A hidden rule labels the rows of this table. It goes by one to three of the table's principal directions, not those with the most spread.
-21  14  18  -6   5  -8 -15   7 -35 -26   8  22  36 -12 -24   9  -2  10  47 -10   9  35  11  10  -3 -17  36   4 -16 -16  15  18 -42 -17   0  -4 -39 -15  20  50   0 -30  37   5  26  18   8  39 2
 18 -38  16 -11  18  28 -17 -24  -2  12  38   2 -12 -17  25  -9  15 -11 -14  44  34 -65   6  14 -42  15   0 -15   1 -18 -45 -27 -27  16   8   8   9  14   0   9   5 -14  -7 -22 -24   6 -21 -34 0
 59 -30   1 -58 -20 -11   8 -41 -17  45   3  37 -71 -12  22 -39  52  10 -16  39  -4 -34 -23 -15  -4   7   1 -20  -4  -3 -46 -29   9 -56 -23  28  12   7 -14 -18  -6 -23 -14  -7 -44  16  -7 -64 0
-29 -10 -31  21   6 -13  22  52   6   4 -18 -22  22   1   1 -22 -25 -29 -10  17 -12 -12  11  27  32   4  -9  23 -50  10  -1  18  -4 -17  26  17   0 -12 -10  -3 -20   6   5 -19  16  -7   0 -10 1
-40  -3 -10  19  22 -10   1  57 -32 -25 -33   3  48 -14 -20   0 -22  -1  46   6   4   0  31  32  12 -20  11  27 -56 -29  28  21 -41 -19  23   6 -32 -14   6  30 -25 -24  45 -22  18  10 -15  29 2
-51  -2 -22  18  10 -10  12  47  13  -5  15   3  16 -22  22 -23 -20 -29 -21  56   3  -4  27  48   7  20   2  18 -43   5  -6 -10 -24 -20  44  31  16 -13  18  31 -50 -21  -6 -21 -24   2 -11 -29 0
 42 -19  14 -10  -2  27 -32 -38 -33  33 -15  12 -26  10  -7  21   4  18  26   8  -6 -64 -21 -31 -42 -29   5 -27   1 -36  -9  -6 -38  -8  -4  -6 -16  18   0   1  10 -21   2 -22  18   4 -19   0 2
 -5 -23   0   3 -25  -7  -5   7 -40 -28   4 -12  38   0 -11   6  -7  -4   8 -33   6 -28  -8  38  37 -40 -20 -27 -16  -1   9  27 -21  14 -21 -11 -27  37 -24  -9   3  36  33  -9  40  -4   0  17 0
-10   4   9   8  31 -16  18 -12  -3  19  21   5  22 -14  -2 -14 -12 -14  22  17  -7  11  19   3   4   8  15  21 -11  -5  -3 -41  -5   7  11   2  -5  -5   7  18   1 -18 -25   0 -32  16  16 -12 2
 17 -21  13 -10 -19  20   8 -24 -35  29 -87   0 -69  18  -5 -13 -35  13  65  -3 -28 -45 -12 -17  -4 -17 -11 -17 -37  -9 -32   1  -2 -24  10  17 -39   8 -53 -13  -4 -39 -14 -51 -31  15   1 -30 1
-47  63  14  66   4  23 -24   4  33 -30  16 -39  53   9  -3  54 -59 -21  24 -23   5 120   9  10 -18   9  35  12  27  35  33  36   4  62  30 -19 -14 -28  48  55  16   5 -36  24  29  -8  41  71 1
-75  21  17  65 -32 -19  24  65  43 -65 -17 -37  17  10  11  13 -84   2 -48 -39 -60  35   3  28   0  14 -60   0   5  56  38  48  18  57  35  11  38  17 -41 -43  -8  37 -21  13   1 -31  42   3 2
 58  31 -33 -30 -39 -13   6 -67 -15  42  10  -9 -22   7  10  -5  42 -13   4 -12  28  31 -20   5  61 -32  24  -5  29  -2   9  -3  11 -40 -74 -15 -32  -2   2 -50   5  57 -39  46  47  -4  -8  -9 0
 24 -22  20  14  13  10 -32   0   1   6   8  -1  -7  -6  11  13   2  -2  -3  12  -9 -28  -7 -14 -36   2 -16   1   4 -28  -2  13 -11  19  19  -8  14   9  19   8  15 -21  20 -10  -1  -5  -4   6 2
 12 -25 -26 -13  16   9 -11  39  -8  20  -8 -14  10   0  -2  -2  16 -29 -15  34  13 -26  13  12  18   6 -12   9 -33 -18 -10  11  -7 -10   5  13  12  -5  18   6  -1   2  27 -18   9 -20 -29 -11 1
 -3  15   1  10   4  -2  25 -28  -4  -1   5 -13  38   1 -24   1 -14  10  27 -21  12  44   2   8   1 -19  33   3  21  41  11   0  -1   2 -29  -3 -32 -13 -18 -10  25  37 -47  19  29   8  23  22 2
 -3 -26  -5  14  23  21   7 -12 -22   0 -17  -6  17   1 -12 -10  -5   6  29  17  21 -64  -1  22 -23 -13 -11   2 -22 -34   3  -9 -53 -13   7   4 -18   3 -12   3 -15   0  20 -18  23  -4 -35 -12 0
-20  32  28  25  15  22 -25 -25 -15   3 -12  13   9  14 -28  34 -52  10  51 -14 -18  15  -2 -29 -27 -12  14  -2  14 -30  30 -12 -36  20  22 -22 -24  -7  25  44   4 -28 -10  -7  16   0  -7  36 0
 36 -17 -45   3  25  -5 -17  29  26  45  -2 -24 -16   4  18  -1  52 -34 -20  54  -6 -34   3 -17   4  12 -14  38 -25 -29  -6   8  16 -31  25  13  41 -14  48  -4 -16 -23  42  -9  -1 -14 -14 -12 1
-32  53   9  20 -10 -19  10  -1 -12 -17  31  20  14   4   9  -9 -35 -16  10  -5 -12  83 -20  18  33  24  25  26 -45   5  33 -26 -31  -9  20   7  -7 -17   9  27 -23 -15 -16  37  12  16  27  13 1
-13   4 -13  18   5   9  16  13   8 -10  -9  16   2   7  10  -7 -14  -6  -4   2  26   6 -13  18  -2   8  -7  19 -21  -3  11   2  -5 -16  11   5   2 -23   4   6 -11   9  -6   8  23  -7 -23   0 2
-13  72  21  44 -46  22 -30 -44  14 -40  33 -20  24  17  14  65 -32   0   7 -53  18 115 -28   8 -16 -12  27 -24  54  33  33  43   3  55 -12 -28 -15  -4  34  27  19  34 -37  55  58 -12  37  64 2
 18   9   4  -5  -4  -3  -2 -16  -6  13  -1   6 -25   2  12  -2   4 -18  10  18   1  29 -15   3  14   8  -7   8  -5 -13  -2  -2   3 -16  -3  15   6 -13  16   6   4 -12   0  13  -1  -9   0 -11 2
-14 -50  19  40   6  18   0  22  30  -6 -26  -5 -38   8  21 -10 -45  -4  -9  15 -18 -71  -8   2 -49  19 -61   9 -17  10 -18  12  14  18  58   9  32   5 -26 -12   1 -22  -3 -49 -26 -16  -1 -30 0
 16 -56 -24  -4   1 -31  18  47 -14  -5 -19  13  18 -28   7 -26  27  41 -34  15 -18 -93  14   4 -33 -31  -7   1 -28  -3  -9  16 -10 -32   1  18  15  24 -40 -47 -21   8  19 -31   0  17 -20 -22 1
  7 -30  -7 -27  35   4  -4  33   3  17 -10  -4  -3 -11  -3  -6  29 -11 -10  41  -1 -30  25 -14 -13  24  -7   5 -15 -25 -35  -9  16  -2  17  18  29  -8  18  24   4 -37  38 -29 -40  -8 -16 -22 0
-25  56  15  12   3   7  18 -50   9  -2  38  10   1  15   1  -4 -15  -6  29 -17  16  86 -19  -1   7  38  41  20 -16  22  15 -61   0   8  12 -15 -11 -25   7  34  -8 -18 -44  37 -10  22  40  10 1
 24  -5   3  39  -9  -5 -21  -3  58  19  24 -15 -60   9  35 -11  -3  -3 -74  35 -58 -26 -39 -30 -35  40 -49  20  19   7  24  -3  -1  -1  45   8  77  13  11 -51 -19  -3 -14  12 -11 -21   8 -31 2
-28  -7 -19  -6 -10 -19  56  -5 -35 -28 -11   9  51  -5 -22 -32  -7  14  27 -42  39   6  14  55  52 -25   2   2 -28  19  17 -18  -1 -13 -39 -12 -44   6 -50 -18 -15  55 -13   6  20   8 -11  -7 0
 21 -39   1 -38   8  -9 -27  -7 -46  10   6  40   1 -20 -24 -16  29  33   7  17  -5 -81  20 -20 -13 -15  -2  -9  -6 -56  -3 -20 -38 -28  -1 -15  -3  27   5  16 -22 -25  52 -38  -8   8 -53 -16 2
-20  20  14  -3  23  22 -15 -16 -26 -16  10  11  41   3 -29  28  -3   8  52 -21  35  13  10  -2 -10 -16  42  -6   1 -22  11 -18 -30  15  -7 -22 -42  -9  17  49  10 -16  17   0  22  18  -5  48 2
-12  -5   4  26  24   0 -38  28  -4 -25  19  23  38  -8 -19  17   5  20  20   5  -2  -8   6 -16 -45  -9  23  27 -11 -17  29  24 -41 -11  38 -11  -2 -11  43  49 -11 -38  54 -11  28  17  -7  55 0
 -1  16 -23 -16 -10 -11  15   5 -16 -19   7   5  12   1   3 -12  34  -1   0 -10  29  47  -6  23  40  14  12  15 -34  -1  14 -11   8 -21 -16   0   0 -10   1   5 -21  10  26  25   8   4  -4   3 0
  7 -10  21 -13  -4  -1 -25 -43 -42  14  28  31   0 -10  -2  -1   3  -3  49   9   2 -29  -2  -1  -5 -22  24 -19 -15 -27 -22 -21 -37 -11   8  -6 -35  18  19  55 -10 -46  18 -23 -13  31   6   0 2
 -4 -30  22 -46   4   2   6  40  -8 -44 -10   1  21 -15 -22   2  13  13 -12 -38  34  22  39  12  23   4  -8 -19  31  31 -21  22  50  42 -47  -7 -10   8 -36 -17  53  36  15  -8 -27  -6  -5  16 0
 85 -24  -4 -43 -34 -15 -10 -34   9  44  16  11 -77  -5  37 -17  61   4 -50  29 -19 -19 -29 -30  -1   2 -12 -18  29  22 -37  -3  39 -29 -35  27  38  23  -9 -59  14   9 -23  12 -37   4   9 -47 1
-54  34 -21  83  20  17  -8  70  58 -26 -19 -41  18  21  15  24 -59 -44  -9  11  -5  66  -1  23   8  31 -21  56 -26  23  48  39   9  23  64  10  26 -40  36  14 -14   2  -2   7  25 -26  10  44 2
 29 -10 -13 -20   7  -6 -12 -16 -15  26   6  -7  -2 -16   8   1  34   0  -4  21   3 -36  17  -5   8 -14   5  -8  10 -34 -10 -22  -1  -1 -17  -6   2  21   8 -14 -10   0   7  -9 -17   4 -21 -16 1
  5  58  -2   9 -12  -1 -21 -83 -27  15  61  10  27  -3  -1  11   9   3  40   3  16  61  -2  -2  -3   1  62   8   2 -21  20 -41 -46  -5   1 -27 -25  -1  47  56 -33 -15 -21  32  19  19   5  12 1
-14 -18  25  31   8  20 -30  16   8 -29   2  23   0   5 -10  12 -27  27   3  -9  -5 -23  -7 -14 -59   8 -15  10  -1   1  25  13 -26  14  42 -15  10   2   8  22  -2 -21  18 -21   7   1 -12  27 0
 11 -10  -3   2   9  -6  21   6  40  17  18  -7 -30   3  26 -26  19 -23 -36  29  -3  22 -14   4  -2  44 -20  22 -11  31 -13 -17  32  -7  14  22  43 -16   4 -16   4  -5 -20  16 -36  -7  24 -35 0
 55  11  -8 -27 -35 -10 -25 -50 -46  26  22  13 -23 -11  13  -5  32   0   3  15   2   9 -32   9  40 -36  33 -23   4 -10   8 -12 -39 -40 -47  10 -30  23  -1 -27 -11  18 -15  19  25  25  -6   3 2
  1  -8   1 -21  39 -19  -3   2 -26  11  23  16  48 -19 -18   9  33   4  24  14   4 -29  33 -17 -16 -12  23   6  -8 -53 -14 -23 -12   2   1 -10  -1   0  32  45   3 -37  45  -8  -8   9  -9   4 0
-12 -24 -16  15  31  -8   0  44  -1  15 -19 -16  22 -19  -6 -17  -8  -2  -5  44 -28 -41  31   6 -18   5  -1  20 -35 -20   1   3 -32 -12  36  18  10   1   5   4 -27 -23  15 -32 -16   1 -16 -16 1
-13  61  -1  -4 -31  -9  -8 -24  10 -43  48 -15  41   5 -14  33  17  10  -6 -67  32 111   5  11  47 -11  40  -7  56  53  47  -1  29  38 -56 -38 -23   7   6 -17  16  65 -26  61  26   8  35  63 1
  34  -82  -19  -43    3  -29   18   29  -52  -14  -17   39   42  -38  -28  -34   59   93  -22  -19   -5 -120   26  -15  -41  -53   23  -27  -16   10  -16  -11  -12  -28  -33   -3  -12   55  -70  -46  -15   20   26  -51  -20   50  -32   -6 2
  69    8  -37  -30  -46   17  -16  -25    6   52  -39  -23 -106   11   50  -17   48  -31  -25   45   11   24  -34   14   49   18  -22   -3  -15  -10   -6    8   17  -53  -26   26   14   -4    9  -54  -30   10  -15   17  -16  -19  -24  -52 1
-63  13  20  52  61   2  30  23  23   6 -13 -28  42  -3 -24  -8 -71 -18  42  29 -37  14  30   2 -34  21  13  35 -21  11   3 -17 -32  20  56  22  -8 -31  -1  34   4 -39 -32 -16 -23   7  35   2 1
-32 -28  23   8  39   8   7  22   5  15  -6  16  -4 -11  -9 -12 -29  18  -1  44 -31 -60  13 -20 -74  28   1   3 -34 -15 -17 -43 -30  -3  61  15  27  -9 -11  29 -13 -64  -9 -48 -37   8   2 -32 1
-32  26  32  41  -2  11   9  16  41 -18 -11 -21   7  18  -5  21 -62  -3 -12 -30 -40  34 -20 -12 -29  -2  -5 -13  36  46  11  42  -4  37  11   8  -4 -11 -12 -11  35  13 -42  24  20  -5  47  30 2
 55  -6  13   8 -14  28 -64 -39  25  31  29  28 -84  13  39  25  24   7 -45  40 -14 -63 -56 -50 -66  11 -27 -11  34 -46   7  -7 -26 -17  28  -6  53   9  44 -10 -10 -33  11   2  17 -15 -32 -11 1
 85 -11  29 -89   4 -27 -32 -76 -32  45  35  41 -18 -21 -26  -6  94  27  20 -31   1   6  21 -67  18 -10  24 -23  66 -49 -18 -33  41   2 -67 -60 -18  28  38  18  37 -21  33  17 -52  21  -3  -2 0
  2  -1 -23   3 -11   5   9  42  28  -3  -9 -34  -9   7  16  -6   5 -33 -36   6  13  49  -7  29  43  20 -11  10 -15  52   1  23  36   3  -8  21  14 -12  -8 -31  10  35 -18  11  -2 -12  18   2 1
 29   0  -4 -33  -5 -25  -7   9  -6  13   8   2 -12 -11   2  -1  37  -4 -17   8  -8  17  14 -11  29  -1  -1   5  11  -4   2  -1  25  -9 -29   4  14   6   6 -27  11   7  10  14 -16  -4   2  -7 1
-39  -9  14  -7  -4   6  -5  18 -23 -48  -8  39   5  -3 -11   2 -21  17  19 -10  27 -27   9  18 -10  -7 -14  -4  -5 -27   0  15 -24 -12  10  -1 -12  -8  -7  31  -9 -14  46 -20  22  -7 -37   8 1
-14 -16 -15  -4  -2   6  16   8  -6  -3 -13  16 -12   0  11 -20  -3  -5  -5  10  25 -27  -7  23  11  10 -15   2 -30 -17 -11 -12   3 -21  12   3   3  -9 -11   9 -21  -3   8 -19   4  -7 -29 -24 1
 33 -15  19 -14   7   9 -34 -16   8  17   8  24 -48   4  11   9  25   6 -11  17  -8 -31 -15 -40 -37  20 -26   2  14 -42  -7  -8   8  -3  18 -12  36   0  31  12   6 -40  32  -7 -17 -14 -18 -14 1
Which label does each new row get?
-12  44  16  32 -50  -5  -1 -11  26 -12   6   5 -44  26  28  11 -50  -6 -26 -17 -44  54 -38 -10   1  16 -22  -3  11  42  16  19  10  11  19  16  27   3  -5 -17  -8   7 -43  32   1 -12  33  -7 -> 2
 37  -9  -8 -13 -21  -4 -40  38  22   5   2 -19 -52   5  33  16  37 -26 -60  32 -17  -2 -19 -11   7  23 -46   7   0 -24   1  48  18 -11   7  16  60  -2  29 -32   7  -6  53  14  17 -41  -8 -12 -> 1
 43   2 -11 -14   5  12 -14 -31  20  53  11 -32 -51  -5  34  -6  36 -23 -32  51  -4 -13  -5  -9  -1  29  -4  -2   7 -24 -15 -40   5   0  -2   6  32   8  13 -33 -11  -9 -26   6 -36  -9  -4 -46 -> 1
-42  14  28  37  33   0 -11 -24 -13  13  24  20   1  -1   2  -6 -48 -30  58  36 -20  -7   1   4 -12  24  -4  28 -46 -53   6 -50 -49  -1  71  -2  -3 -12  39  79 -32 -81  17 -22 -23   9   8 -12 -> 2
 18 -51 -16 -55  24  -9  23  33  19 -36  58 -27  54 -33  -3 -26  82  -4 -75  -2  68 -17  38  42  36   8   3 -14  49  51 -37  -2  42  33 -77   8  15  22 -35 -59  46  86  14  19 -19   4  -8  -3 -> 2
 23  22 -26  -2  29  28 -33  -2  21  19   5 -32  13   6  -1  29  44 -33  12  13  36  26   4  -7  18  -6  30   9  26 -21   2  16   2   6 -17  -9 -17 -19  61  23  11   1  27  20  17   3 -11  47 -> 0
 -8 -24  -3  23   9  -1   8  23  28   5  -2  -1 -11  -6  13 -11 -12   9 -47  27 -19 -57 -17   0 -40   5 -24   1   1  -1   8   0 -16 -14  25  10  33  -3 -14 -33  -9   4 -15 -12  18 -11 -10 -20 -> 1
 18  -8  23   6   6  10 -25 -13  21  15  10 -10 -28   3   9   9  -5 -10 -10   8 -21 -12  -5 -25 -19  13 -18  -4  28  -3  -9   3  10  26  12  -6  17  10  12  -5  20 -14  -5  -5 -22  -6  11  -4 -> 2
 30  10   8 -16 -29  17 -11 -43  -3  56 -15   1 -92   1  44 -20 -12 -30  -7  52 -16  14 -28   2   9  35  -7 -16 -23 -19 -29 -29  -6 -25  17  21  10  -4   5   1 -25 -38 -47 -10 -40  -6  -3 -65 -> 1
 28 -20 -26 -34   8 -16  10  29 -21   8 -10   4  10  -9  -6 -15  39  -8  -7  16  16  -1   8   8  33  -7   3  14 -21  -6 -11  15  10 -34 -28  21   1 -11  -2 -15  10  15  29   2  13  -5 -20  -5 -> 1
 56 -19  -6 -54 -10 -22 -33   1 -24  -6  53  40   2 -14  -7  -3  87  32 -51  -4  12  -9 -18 -23   7  -1  10  -6   8 -16  23 -15  -7 -28 -38 -16  28  22  17 -20   2  13  52  25  16  10 -20  15 -> 2
 59 -64 -20 -32  13 -19   2   4  14  33   8  15 -26 -12   0 -40  62   4 -36  28   5 -70  -1 -19  -3   0 -28  18  16  -3 -21  11  27 -45 -17   3  28   0   1 -38  15  13  26 -15  -4  -7 -28 -31 -> 0
 18  -5 -20 -51   2 -24  60 -64 -57   3  28  10  35 -16  -9 -43  59   3  45  -9  62  -2  -5  45  59 -30  51 -12 -23   6 -35 -59  -8 -44 -74  13 -57   4 -49 -14   0  31  -7  22   9  42  10 -21 -> 2
-24 -13   8  19  32  16  -7  18  27   0 -11 -35  19  -2  -8  17 -23 -16  -1   0  -5 -34  26  -5 -10   1 -17  -7  30 -12 -13   7  17  48  16 -15   2   4   5   5  20   0   5 -27 -11 -13  -1  11 -> 1
-30 -17  24  15 -20   8  27 -19 -12 -26 -39   9   6  10 -22  -2 -56  36  25 -59  -2 -44   3   7 -20 -29 -30 -29  21  11   3  12   3  24  -9 -28 -32  18 -57 -18  11  29 -27 -22  14  -9  -8  -7 -> 1
  6  40   8  31 -39   9 -20 -17 -12 -19 -13 -26  44   7 -16  44 -29  11  34 -47  -8  92 -10   9  -9 -51  40 -28  37  50  25  83 -17  21 -29  -5 -53   1  18  18  24  37 -31  33  56   5  38  67 -> 0
-65  33  28  58 -21   2  27  24  47 -54 -10  -2  -6  32   2  -3 -74  -2  -1 -54 -24  92 -32   7  -6  46 -25  24 -19  70  30  25  32  29  51  -4  14 -28 -19  18   3  -4 -24  21   0  -7  59  23 -> 1
-116   40   44   96  -22    9   43  -20  -12  -29  -42   18   -8   16   13   -6 -127    4   76    0  -52    0   -5   32  -53    5  -13    8  -59   11    0  -15  -58   11  101   26  -27  -17  -51   51  -48  -54  -82  -45    0    1   25  -35 -> 1
 35  -6 -11  22   7  15 -37 -20  16  40   5  -2 -41   4  25   6  10  -6 -17  44 -22 -70 -19 -28 -36  -3 -15   8   8 -47   4  -5 -36 -16  29   1  24  11  33 -12 -26 -23   8  -9   6  -5 -31 -15 -> 1
   3  -56   -4  -71   31   12   48   32   -1    9  -23  -25   -3  -24    7  -24   31  -20  -27   44   42  -70   55   28    6    9  -13  -33   17    7 -102   -8   38   17  -50   53    7    1  -55  -37   44   22   -9  -29  -59  -15  -25  -72 -> 1
